Each named turn below is shown by a few rows before and after it. Which turns, in which order, take the first row of each later pair to the second? The first pair is answered.
guka (before -> after):
[ 1.82 -2.10 -1.41  1.01 -1.41 -1.66 -1.29  0.38 -1.27  2.20  1.88  1.65
  0.10  0.33 -0.48] -> [ 2.99  0.58  0.51 -1.04 -0.77  0.41  0.65 -1.88  1.54 -0.55 -1.12 -1.48
  2.34  1.69  0.61]
[-0.66 -0.31  1.76 -1.23 -0.19  0.15 -0.90  0.78 -0.12  0.41  0.07  0.23
 -1.14 -0.60 -0.07] -> [-1.14  0.55  1.42 -1.69  0.90  0.24  0.01  0.28  0.65 -0.42 -0.03 -0.52
 -0.37 -0.84 -0.17]
[-0.05 -0.80 -1.00  0.82  0.00 -0.71  0.15 -0.74  0.37  0.38  0.48  0.56
 -0.49  0.40 -0.35] -> [ 0.69 -0.48  0.05  0.40 -0.65  0.10  0.00 -1.00  0.56  0.16 -0.54 -0.15
 -0.35  1.15  0.17]
[-0.08 -1.89 -0.70  1.50 -0.75 -1.10 -0.04  1.62 -0.83  1.68  1.48 -0.13
  0.17 -1.05 -0.12] -> [ 1.33 -0.16  1.36 -0.03 -1.14  0.80  0.76  0.25  0.89 -0.07 -1.19 -2.39
  1.40  0.37  1.09]
Liku (before -> after):
[-1.14  0.82  1.39 -0.66  1.09  0.05  0.24 -0.08  0.82 -0.50 -0.45 -0.36
  0.86 -0.99 -0.01] -> [ 1.67 -0.06 -0.13  0.33 -0.82 -0.10 -0.51 -0.62  0.56  0.55 -1.14 -0.10
  1.05  1.12  0.50]
[-0.25 -1.62  1.61  0.30 -0.93  0.75 -0.77  2.48 -2.76  0.94  0.94  1.02
 -2.12 -0.02 -0.69] -> [-0.97  1.35  1.01 -1.67  2.10  1.47  2.36  0.10  0.63 -2.10  0.03 -1.62
  0.74 -0.11 -0.89]
[-0.71 -0.47  0.20  1.35 -0.97 -0.51 -0.96  1.10 -1.98  1.05  0.05  1.37
 -1.36 -0.11 -0.68] -> [-1.87  1.74  0.14 -0.24  1.52  0.06  1.37 -0.53  0.37 -1.49 -0.32 -0.58
  0.78 -0.74 -0.88]
Piteb (before -> after):
[-0.60 -1.58 -0.03  0.44 -0.58  0.21 -0.49  3.45 -0.55 -0.33  0.97  0.93
  0.24 -0.36  0.32] -> [ 0.81 -0.25  0.96 -0.61 -0.74  1.35  0.38  2.23  0.94 -1.70 -0.81 -0.79
  1.33  0.70  1.23]
[-0.97 -0.36 -0.22  0.31  0.31 -0.41 -0.51  0.89 -0.72  0.41  0.73  0.54
  0.19 -0.69  0.10] -> [-0.13  0.34  1.28 -0.46 -0.25  0.63 -0.40  0.44 -0.14 -0.38 -0.66 -0.40
  0.52  0.20  0.84]
[-1.16 -0.78 -2.06  0.42  0.67 -0.33  0.88  0.39  0.23 -0.35  1.08  1.40
  0.00 -0.57 -0.88] -> [-0.71 -0.74  1.77 -0.26 -1.34  1.20 -0.48  1.19 -0.47 -0.30 -0.77  0.84
 -1.33 -0.13  0.28]
Now pairs of rows:
Each pair is two turns apart.
[ 1.73 -1.68  0.37  2.54 -2.27  0.10 -1.08  0.01 -2.20  1.55 -0.49 -0.13
  0.87  1.94  0.93] -> [ 0.62 -2.10 -0.28  2.99 -1.60 -0.61 -1.18  0.51 -2.77  1.92  0.76  0.55
  0.52  1.01  0.32] : guka, Liku
[ 0.19  0.55  0.88 -1.62  0.83 -0.51  1.21  1.48  0.45 -0.83  0.17 -0.23
 -1.27  0.27 -1.05] -> [ 0.87  0.62  0.75 -1.81  0.42 -0.24  1.32  1.08  0.64 -1.07 -0.17 -0.51
 -0.99  0.74 -0.83] : guka, Piteb
[ 0.94  1.43  0.76  1.64  1.10 -0.26  1.67 -0.91  0.66 -2.05 -0.34  0.45
 -0.65  0.21  0.03] -> [-0.12  0.89  1.58  1.79  1.04 -0.46  0.97  0.04 -0.12 -1.80  0.28  1.15
 -1.51 -0.64 -0.02] : Liku, Liku
[-1.71 -0.97 -0.71  1.60 -1.94 -1.23 -1.31  0.75 -1.37  0.51 -0.21  0.40
 -1.83 -1.08  0.67] -> [-2.77 -0.26 -2.10  1.23  0.02 -1.80  0.11  0.17 -0.52 -0.38  0.59  0.19
 -0.79 -1.93 -0.11] : guka, guka
[ 1.51  1.18  1.50  0.12 -0.39  1.11  0.61 -0.55  0.43 -1.26 -1.30 -1.47
  0.09  1.13  0.29] -> [-0.03 -0.54  1.83  1.20 -0.98  0.17 -0.98  1.44 -1.63  0.33  0.35  0.50
 -1.87 -0.17 -0.38] : Piteb, Piteb
[-1.38 -0.42 -1.01 -0.04  1.31 -0.90  0.21  0.40  0.08 -0.44  1.53  1.16
 -0.09 -0.92 -0.42] -> [-1.76  0.47  1.31 -0.91  1.31  0.20  0.26  0.20  0.55 -1.36  0.45  0.26
 -0.11 -1.03  0.13] : Piteb, guka
[ 1.74  1.28  0.77  1.13 -1.98  0.69 -0.17 -0.15  0.54 -0.02 -3.15 -0.26
  0.38  0.42  0.34] -> [ 0.57  0.28 -3.02  2.49 -0.49 -1.14  0.13  0.18  0.02  0.89 -0.49  1.51
  0.69 -0.85 -0.99] : guka, Liku
[-0.44 -0.05 -2.98  2.07 -0.45 -1.35 -0.68  0.17 -1.66  1.34  1.13  1.13
 -0.14 -1.22 -1.42] -> [-1.68  2.56 -0.91 -0.16  1.58  0.15  1.19 -1.08  0.70 -1.51 -0.43 -1.26
  1.55 -1.86 -1.20] : Piteb, guka
[ 1.05  1.71 -1.45  0.06  2.58  0.31  2.31 -0.88 -0.80  1.12  0.82  1.29
  0.10  1.45 -1.64] -> [ 1.78  1.05  2.14 -0.11  0.05  1.51  0.39  0.16 -1.90  1.81 -0.49  1.23
 -1.56  2.01 -0.58] : Liku, Piteb
[-2.15  2.40 -2.41 -3.13  4.06 -0.02  3.77 -0.33  0.86 -1.77  0.03 -1.91
  1.55  1.50  2.12] -> [ 2.07  1.29 -4.00 -1.89  0.91  0.03  2.77 -1.16  0.51 -0.28 -1.19 -1.71
  1.78  4.64  2.99] : Liku, guka
[-0.44 -0.17  2.58  0.29 -0.34  1.76 -0.66  1.03 -1.66  0.59 -0.28  0.93
  0.38 -0.11  0.67] -> [ 2.06 -0.02 -0.42  0.70 -0.65  1.49  0.29 -0.59 -0.65  0.54 -0.49  0.45
  2.19  1.69  0.89] : guka, Liku
[-1.90  0.50 -2.05  0.71  1.91 -0.91  1.08 -0.94  0.20 -1.12  2.54 -0.29
  0.21 -1.55  0.23] -> [-0.29  1.75  0.88 -0.65  0.58  0.91  1.09 -1.87  1.19 -2.47 -0.25 -2.08
  0.68 -0.07  1.62] : Piteb, Piteb
[ 3.09  0.07 -3.61  0.35 -0.12 -0.71  2.01 -2.23  3.72  0.27 -1.65  0.90
  2.32  2.50  0.20] -> [ 1.04  1.47  3.45 -1.75 -0.94  1.81  1.35 -0.97  3.70 -1.25 -4.01 -0.66
  0.81  1.32  1.15] : Liku, guka
[ 0.98 -0.13 -2.47  1.49 -0.35 -0.84  1.22 -0.47  0.57 -0.32  2.45 -0.97
  0.82  2.11  0.91] -> [ 1.73  0.30  0.75  0.70 -2.00  0.83  0.51 -0.35  0.55 -0.77  0.54 -1.87
  0.19  2.94  2.00] : Piteb, Piteb
[ 0.62 -1.30 -4.28  1.80 -0.02 -0.29 -1.19 -0.58 -0.37  1.55 -0.12  1.39
  1.20  2.26 -0.98] -> [-4.34  0.69  2.43 -0.82  2.13  1.56 -0.82  0.70 -0.01 -0.78 -0.91  0.01
 -0.11 -1.02 -1.05] : Piteb, Liku
[-1.13  1.08 -0.22  0.81  1.67  0.57  1.28 -0.42  0.63  0.35  2.21  1.19
 -0.56 -0.86 -1.15] -> [-0.59  1.67  2.58 -0.15  0.45  1.97  1.02 -0.61  0.82 -0.34  0.35 -0.04
 -0.86 -0.36 -0.34] : guka, Liku
[ 0.11 -0.86 -1.38  0.53 -1.29 -1.28 -0.23 -0.21  0.19  0.30 -1.02 -0.11
  0.12  2.11 -0.32] -> [-0.39 -0.89 -1.99  0.60 -0.86 -1.52 -0.10 -0.13  0.14  0.27 -0.53  0.10
  0.26  1.82 -0.61] : guka, guka
